(in the rows, 128 means zero)
Each path is a new rotation, seen through one point. The rows after it are directions, each followed by how far the rotation turns it, in degrees a step (0 if it stays put).
Each turn is a multiple of 5 degrees from 10 to 175, or 0.
Each row of a path follows its step; steps can be skipped.
Rotation 1:
step 3: [127 120 129 127 134 125 131 120 137 119 129 134 125 132 128 124 141 130
 124 121 130 139 138 132 130 130 121 135 132 143 120 123 139 122 129 135
 132 131 131 127 127 126 130 122 134 131 133 131 142 124 127 135 128 138
 139 137 124 124 131 127 141 133 120 129 116 138 115 133 131 113 133]
step 6: [132 125 128 134 125 137 131 122 129 127 133 129 125 123 131 131 141 144
 125 127 134 114 129 135 122 116 127 126 132 135 129 123 128 119 133 122
 120 136 135 132 136 145 135 122 139 128 124 131 119 129 133 138 140 136
 127 135 126 144 136 126 123 122 134 125 126 129 138 130 135 125 129]
step 13: [141 134 120 137 126 132 133 118 127 131 121 134 122 126 129 125 127 129
 127 129 136 133 132 142 130 124 121 127 132 115 129 125 126 119 144 122
 117 139 135 129 133 125 127 127 132 129 126 131 141 130 129 130 146 134
 126 129 119 138 124 126 134 131 130 114 138 136 128 129 122 123 137]
step 16: [122 132 132 130 123 133 118 124 128 124 132 127 139 127 133 117 134 135
 122 129 128 132 146 120 111 124 131 130 125 125 112 135 119 138 127 124
 116 137 132 123 138 122 133 127 134 134 137 136 125 130 128 126 132 134
 121 128 125 131 123 122 134 117 125 129 124 136 119 121 131 136 128]
step 25: [132 131 124 134 124 129 134 131 133 135 131 130 122 129 127 131 145 125
 126 128 126 128 130 139 128 115 120 124 135 134 120 124 125 116 136 127
 135 130 134 129 136 140 139 125 123 124 109 117 124 138 131 133 128 122
 127 133 121 132 125 121 136 124 143 123 132 140 132 135 134 127 122]
step 27: [123 128 133 134 118 120 125 129 129 120 132 131 109 131 126 127 129 123
 135 120 126 123 135 126 117 128 127 124 123 129 119 131 136 130 131 113
 111 129 125 128 138 123 136 120 121 134 140 128 123 120 131 128 136 126
 135 136 132 131 129 126 124 116 126 125 134 122 124 118 137 136 141]
step 29: [139 127 126 136 129 142 122 139 126 124 129 124 129 121 133 123 133 140
 120 128 122 127 127 132 137 126 120 134 131 140 122 134 131 117 141 143
 133 121 125 122 130 133 134 128 132 138 126 130 125 133 115 125 131 120
 125 135 115 133 129 120 137 113 128 125 128 134 125 119 126 122 133]
step 30: [138 132 128 142 135 129 113 129 141 135 131 128 118 133 118 128 133 124
 118 131 134 126 134 133 126 132 122 133 127 131 127 130 131 136 131 122
 132 121 137 142 138 126 131 128 132 134 133 129 143 122 117 132 121 135
 134 128 131 128 118 122 126 119 132 129 127 122 129 126 114 114 128]
step 33: [130 120 129 125 125 124 124 124 140 124 120 133 124 144 136 120 124 132
 123 135 137 125 129 133 126 120 127 138 129 131 114 122 123 113 150 128
 133 130 130 121 131 125 134 134 128 128 128 122 121 132 127 120 128 134
 134 129 127 137 135 120 131 117 134 121 121 123 121 118 134 123 133]
step 35: [122 137 128 135 130 134 139 122 124 130 132 127 131 122 127 132 140 136
 131 127 120 137 147 118 114 129 124 126 129 133 115 123 136 129 135 129
 114 133 134 122 129 129 132 125 132 132 139 128 135 133 123 138 123 121
 118 139 130 125 123 134 131 118 127 123 119 130 125 135 132 125 134]
Speeds:
[125 128 129 127 128 130 132 127 128 128 126 127 128 130 126 128 131 129
 128 125 127 128 127 128 130 128 128 129 128 127 128 128 129 125 128 130
 126 129 132 130 127 127 126 124 127 127 128 129 129 126 128 130 127 126
 128 126 127 129 132 129 128 127 128 128 127 131 129 128 127 128 127] | 100
[126 129 126 129 128 129 127 127 129 128 128 127 128 128 128 129 129 127
 129 130 127 128 130 130 126 128 130 126 128 127 129 130 125 129 127 125
 130 129 132 129 128 127 127 127 127 129 130 128 126 129 130 130 129 125
 128 127 125 124 129 126 130 127 130 128 129 126 128 127 127 126 125] | 155
[128 129 128 129 132 126 127 129 126 127 128 129 130 130 128 129 127 128
 130 129 128 128 128 124 129 132 127 128 129 128 126 127 128 129 126 129
 126 129 130 129 128 127 127 125 125 130 127 126 126 130 127 128 131 130
 130 131 127 130 127 130 130 129 129 130 128 129 126 127 129 129 127] | 90
[127 126 129 129 127 126 130 128 127 127 127 126 129 128 128 126 128 125
 131 126 128 125 131 126 125 128 129 130 126 128 130 129 128 131 128 126
 128 129 128 128 128 129 130 130 128 131 125 129 126 128 128 131 128 130
 128 127 129 131 130 127 128 127 128 127 128 130 129 126 128 127 125] | 70
[126 126 129 126 130 129 128 126 128 129 130 129 125 130 128 125 126 131
 130 130 127 129 128 129 127 129 131 128 126 128 126 130 130 130 126 128
 129 127 127 125 127 128 129 127 127 129 126 130 127 126 126 126 129 127
 128 128 128 127 130 127 127 127 129 125 128 130 125 130 129 127 130] | 60
